In the data rows, the value 128 means zero.
Some points:
[145 157 131 121  98 147  94 176 101  97 172 101 157 133  90 172 102 105
 115 157  86 127 119 150 196 124 153 129 198 123 179 111]
[125  84 110 129 168 135 135 107 147 121 145 164 152 142 124 116 102 157
 148 145 163 142 128 102 153 113 153 135 142 160  86 128]
[ 94 138 128 147 177 127 114 122 106 141 128  99  99 104 132 130 110 145
 115 112 128 155 140 136  98 130 135 153 164 129 144 128]
[125  93 153 135 118 143 127 122 134  79 164  82 121 120 145 136 103 116
 135  87 153 117 116 179 101 167 157 136  87 114  92 155]
[ 77 183  63 106  98 149 119 115 149 163 127 174 145 165 116 167 120  81
  87 108 146 129 171 112 106 159 142 135 127 102 104  81]
[ 94 113 117  79 138  85 116 140 112 135 117 107 146 154 139 150 137  94
 142 148  95 164 140 128 115 113 126 105 120 140 129 121]
[159  94 147 115 133 109 131 112 154 130 109 117 138 121 117 104 129 137
 151  99 151 119 159 116 143 120 148 130 146 123 150 129]
[100 127 157 124 166  91  77 132 134 117 162 121 108 104 116 127 173 118
 149 174 119 132 128 126 103 108 128 166 155 159 125 118]
[123 127 102 138 142  84 126 156 171 119 126 171 149 183 126 109 153 117
  63 136  64 124 160 148 105 134 190  94 120 103 160 147]
[132  80 112 146 144 157 165 112 117 164 139  95 161 135 128 162 151 155
 116 134  92 139 112 126 150 129 116 172 141  58 150 102]
[102 153 104 134 119 129  57 112 131 130  81 116 134 154 127 139 123 112
 134 155  63 133 102 136 137  91 103 100 101 116 116 131]
[116  95 147 109 130 129 113 139 114 131 134 127 123 146 158 154 137  94
 116  80 170  87 136 125 125 149  96 128 134 121 129 122]
[ 76 135 116 132 107 113 144 121 165 142 111 126 135 127  95 129 155 132
 129 120 118 138 151 134 122 118 125 164 138 128 109 143]
[161 146 148  78 105 114 151 154 110 161 104 122 121 126  76  62 114 132
 155 138 112 104 144 133 123 124 120 127  93 119 104 140]
[119 139  99 143  78  87  58 146 139 131  90 129 151 160 156 117 134 132
 131 114 114 124 130 132 137 108 152 103  80  62 107 161]
[166 111 129 149 143 135 144 129 132  82 166 116 119 113 172 144 127 159
 116  66  88  84 106 159 136 150  79  99 134 156  89 125]
[134 152  59 115 115 107  85 145 145 101 120 118 124 158 135 128 129 137
 118 120  85 132 126 123 126 113  88 111 136 113 123 153]
[168 154 128 168 126 153 146 103 134 112 171  96 108 109 127 134  88 114
 138 102 154 124  87 187 140 176 140 131  54 133  99 115]
[167  97 158 121 121 145 154  56 106 160 117 129 141 153 116 137 132  72
 155 154  87 109 142 142 132  97 116 137 116  98 112 106]
[158 156 142 120 137 154 168 155 156 131 123 174 118 108 124 105  81  89
 106 126  86 128  89  94 167 109 152 163 109 149 114 139]
[116 123 118 132 108 163 161 158  96  92 161 142 154  52 125 136 133 124
 151 148 116  89 114 168 127 139 160 134 142 153 163 117]
[146 158  65 136 132 154 119 143 150 130 128 154 170 171 126  61 189 109
 117  87 105 132 149 133 102 142 151 129 108 133 181 148]
[143 153 103 163  98  96 124 161 165  83 128 135 188 174 128 121 168 113
  90 126  66 144 111 117  78 150 137 135 107 122 167 140]
[177 157 107 150 129 137 176 163 137  93  98 154 141 106 141 147 105  74
 153 166 145 136 142  82 154 144 114 172 140 154  99 166]
[121 116 150 173  95 156 161 143 138 121 135 107  96  88 152 116 107 143
 148 114 136 111 164 136 129 152 143  69 134 162 130  85]
[120 122 134  86 135 159 136  95 126 127 120 134 138 145 134 112  84 122
 139 152 114  55 163 140  84 110 116 104 127 135 132 133]
[128 107 115 104 115 142 138 145 102 149 132 111 142 109 138 111 121 148
  82 126 132 123 170  93 145 135 130 153 138 137 128  98]
[136 101 128 133 162 132 131 123 106 156 110 112 150 126 120 138 151 129
 124 132 153 130 151 140 120 144 140 120 136 112 148 133]
[124 156 154 148 157 104 105 129 129 147 140 128 131 130  97 145 135 117
  86 104 149 140 100 127 121 107 109 125 140 157 130 153]
[ 91 102 177 129  98 148 145  97 112  77 135 128 100 128 136  91 104  95
 110 126 143 116 136 147 107 142 107 111  87 142 128 126]
[142 145 143 140 145 121 145 123 101 153 132 160 127 118 153 151 162 142
 121 138 148 163 134 115 126 106 151 141 123 150 127 106]
[138 117 123  96 156 144 136 116 151 125 104 113 119 144 119  92 112 137
 135 165 138 121 168  94 138 114 133 111 112  94 105 163]
[116 108 151 114 114 128 115 163 135 139 139 126  94 107 129 159 122 103
 135 146 121 129 152 129 139 133  51 121 114 135 150 142]
[ 99  97 138 138 112 146 125 114 134 168 153 120 146 126 136 130 165 160
 128 136 132  87 112 141 155 131 128 179 114  85 157 140]
[149 122 133 142 132 126 166 121 137  95 142 154 115 134 141 139 116 140
 139 134 117 166 121  75  65 113 169 154 125 126 135 129]
[101 149 150 115 123 145 162 166  85  62 126 121 159 133 117 112 117 143
 151 139 115 150 114 153 187  95 161 126 152 143 170  99]
[148 132  84  58 140 116 127  97 104 148 106 138 143 138 149 111 102 135
 131 160 131  91  48 104 117 137  98 107  85 126 123 157]
[120 157 163 134 122 107 116  89 133 136 130 136 107 140 146 146 150 141
 128 132 173 170 131  91 147 109 157 135 122 150 164 133]
[109 123 143 111 117 124  96 138 154 120  95 131 138 155 148 142 151 114
 160 127 109 148 107 127 141 142 115 134 117  60 120 116]
[102  98 136 121 137 118 151 134 132 155  98 150 123 114  75 137 129 157
 153  47 123 123 157 111 146 108  92 129 132 132 140 163]
[171 143 120 166 126 135 161 162 136  87  86 174 125  94 155 147  93 129
 120 141 123 141 125 121 125 103 145 169 115 138 112 132]
[139 133  99 148 159  57 128  86 143 147 140 111  73  89 124 126 137 105
 142 124 123 145 130 138 138 105 131 138 148 128 134 112]
[ 93 156 157  56 132  94 140 113 107 119 140 104 128 129 155 128 109  95
  52 110 133 104 131 134 110 147  99 111  99 122 107 147]
[138 140 103 109 134  90 119 122 138 113  97  98 141 138 151  61 117 112
 102 147 121 146 137 145 137  98 109  86 113 125  93 125]
[170 123 147 117 103 175 138 145 149 121  98 164  98 137 159  95 111 118
 138  97 121 142 130 102 111  76 177 161 146 145 130 151]
[129 108 149 140  89 143 143 111 156  69  70 116 130 115 159 132 128 171
 144 141 139  56 118 136 142 131 187 126  99 179 132  81]
[159 140 155 138 117 121 132  97 126 142 168  97 114 127 151 144  96 130
 152  85 139 120 112 173 116 178 124 117 117 141 108 118]
[138 104 114 101 141 140 131 138 134 122 136 112 126 125 121 145 152 117
 148 105 157 106 162  82 132 133 164 144 119  90 110 144]
[133 105 127 114 137 129 102  78 126 141 126 147 126 131 145 170 148 129
 149 125 111 134 121 137 136 138 141  70 148 115 153 143]
[151  99 153 155 146 161 135 140 128 112 155 121 110 142 134 150 134 108
 154  93 128  88 106 170 127 138  80 118  58 164 107  88]
[147 114 141 135 139 150 136  56  92 150  97 145 152 101  99 120 146 117
 158 149  56 127 155 128 143 121 123  99 135 106  73 133]
[131 100 106 115 121 106 129 134 135 130 103 138 122 151 104 119  93 153
 129 122 142 115 129 136 106  89 111 144 124 119 159 116]
[114 150 139 153 179  59 107 111  71 131 138 133 134 119 121 110 121 116
 166 128 146 143 132 140  91 133 103 143 150 147 122 132]
[ 90 152 120 126 173 156 125 118  49 135 156 137  74 141 153 105 142 119
 113 149 140 152 110 128 124  91 128 120 142 147 118 140]
[140 107 148 121 104 127 122 148 141 153 147 149  90 146 142 140 135 139
 111 146 138 138 127 139 136 172 133 119 136 129 113 155]
[129 132  96 188 123 139 121 157 153 109 131 110 146 155  87  94 158 117
  80 136 136 129 119 107 106 130 115  74 107  94 144 151]
[121  93 120 122 127  81 149  96 147 155 149 103 128 134 115 134 130 159
 131 145 126 140 107 133 153 151 102 151 132 103 141 159]
[175 147 142 120 135 150 129 125 120 130 135 157 118 103 123 125 118 148
 117 141 139 119 135 121 152 149 121 135 157 122 160 116]
[104 125 116 159 145  86 126 128 128 120 163 147 120 125  57 100 102 149
 145 146 162 140  96  79 153 106 126 117 138 130 100  99]
[127 183 140 124 128 170 152 161  57 111 102 139 165 125 120 154 142 137
 164 129 134 136 101 127 157 120 152 123 139 123 154 125]
[118 150 129 143 178  91 122 100 146 148 157 101 110 143 127 144 109 148
 115 112 147 138 135 107 124  91 127 116 156 144 133 131]
[145 137 128 129 147 135 127 102 127 126 152 134 132  93 159 153 140 138
 106 147 157 171 136 113 136  94 153 130  75 173 162 146]
[144 131 141 102 121 152 132 140 127 140 137 143  77 140 125 120 106 148
 144 114 142 128 130 108 151 166 103 118 125 122 131 124]
[113 119  96  88  78  94 114 140 103 158  79 130 128 155 129 166 134 133
  80 147 164 120 160 148 113 171 145  83 141 148  95  91]
[112 123 133 170 114 123 102 102 133 126 159 144 137 128  93 113 116 164
 136 111 160 154  80 103 126 109 144 125 151 151  96 129]
[119 115  69 171  77 128 113 164 159 152 136 146 159 135 132  87 117  92
 136 150 140 121  97  76 121 131  90 105 122 144 113 140]
[120 132 116 113 139 132 136 131 147 120 106 166 106 120 111 131 116 176
 144 122 176 155 130 126 110 106 104 163 139 109 129 115]
[ 97 147 118 137 113 102 140  82 165 145 151 149 122  74 132 109 133 152
 145 139 180 119 121 125 124 110 116 140 166  82 119 111]
[119 109 153 140 108 142 135 126 140 113 127  97 124  52 155 135 146 159
  95  99  95 110 152 128 101 114 118 112 120 169 113  93]
[118 103 115 153 119 112 113 175 154 121 134 151 175 139 124  59 139 115
 121 122 138 140 109 127 111 128 123  94 128 105 131 114]
[161  99 133 139 114 145  99 138  78 163 129 132 138 121 147 170 100  78
 103 121 130 166 105 144 120 149 112 144 151 143 131 112]
[165 125 143 139 134 128 153 122 111 166 125 132 126 151  94 103 151 148
 160 112 106  78 158 141 127  97 126 126 112 129 116 118]
[117 114 120  95 139 137 102 144 127 132  91 144 113 129 159 150 154 102
 133 134 116 142 115 130 150 145 122 111 123  95 153  81]
[139 136 149 110 125 144 128 149 140 147 124 133 126 131 150 154 123 117
 121 116 134 126 135 138 135 154 115 134 155 115 126 126]
[131 121 152 137 136 162 138 127 104 104  86 109  60 125 150  92 146 161
 115  87 111 126 178 137 110 175 113 117 119 163 128 122]
[105 167 167 133 144 123  79 129 145 132 121 105  96 113  54 145 168 137
 124 188 128 133 162 124  75 116 151 168 135 138 129 139]
[119 145 128 117 150 142 146 143 124 149 163 132 153  96 175 142 120 148
 132  94 154 175 123 142 129 105 117 121 134 156 132 142]
[107 160 130 136  85 157 147 171 115 121 144  71 162 138 105 170  55 123
 166 152 126 146 126 151 181 143 130 147 175 127 175  87]
[ 91 124 136 148 144 145 151 137 161 147 131  90  99 133 134 147 150 113
  93 160 129 144  75 147 141 157 129 136 147 108 121 189]
[122 191 134 155 162 105  80 138 146 142 123  93 135 147 140  93 132 139
 135 168 136 102 159 152 129 186 129 172 154 128 100 157]
[146 139 156 112  98 134 122 136  82  77 146 153 143 122 122 169 158 133
 155 146 120 130 112 109 134 119 127 111 154 136 138 109]
[118  80  90  87 125 128 130 108 141 149 117 103 125 129  74 127 147 162
 119 114 153 112  83 138 108 132 147 147 140 130 136 155]
These points spread out most along one direction. Take the direction at right angles to it along which they spread out most. Then take the direction at right angles to both along which they spread out most. Go by this last direction. For each point below, how far along it does it lie, from 0 to 99? The average is 50, and the first point in the table lies past the average. One standard deviation of the points above along it is 16.
[138 117 123  96 156 144 136 116 151 125 104 113 119 144 119  92 112 137
 135 165 138 121 168  94 138 114 133 111 112  94 105 163] 38
[ 99  97 138 138 112 146 125 114 134 168 153 120 146 126 136 130 165 160
 128 136 132  87 112 141 155 131 128 179 114  85 157 140] 45
[ 94 138 128 147 177 127 114 122 106 141 128  99  99 104 132 130 110 145
 115 112 128 155 140 136  98 130 135 153 164 129 144 128] 34
[131 100 106 115 121 106 129 134 135 130 103 138 122 151 104 119  93 153
 129 122 142 115 129 136 106  89 111 144 124 119 159 116] 45
[151  99 153 155 146 161 135 140 128 112 155 121 110 142 134 150 134 108
 154  93 128  88 106 170 127 138  80 118  58 164 107  88] 43
[102 153 104 134 119 129  57 112 131 130  81 116 134 154 127 139 123 112
 134 155  63 133 102 136 137  91 103 100 101 116 116 131] 57
[159 140 155 138 117 121 132  97 126 142 168  97 114 127 151 144  96 130
 152  85 139 120 112 173 116 178 124 117 117 141 108 118] 34
[140 107 148 121 104 127 122 148 141 153 147 149  90 146 142 140 135 139
 111 146 138 138 127 139 136 172 133 119 136 129 113 155] 44
[118 150 129 143 178  91 122 100 146 148 157 101 110 143 127 144 109 148
 115 112 147 138 135 107 124  91 127 116 156 144 133 131] 26
[105 167 167 133 144 123  79 129 145 132 121 105  96 113  54 145 168 137
 124 188 128 133 162 124  75 116 151 168 135 138 129 139] 38
[166 111 129 149 143 135 144 129 132  82 166 116 119 113 172 144 127 159
 116  66  88  84 106 159 136 150  79  99 134 156  89 125] 44
[120 132 116 113 139 132 136 131 147 120 106 166 106 120 111 131 116 176
 144 122 176 155 130 126 110 106 104 163 139 109 129 115] 40
[120 157 163 134 122 107 116  89 133 136 130 136 107 140 146 146 150 141
 128 132 173 170 131  91 147 109 157 135 122 150 164 133] 42
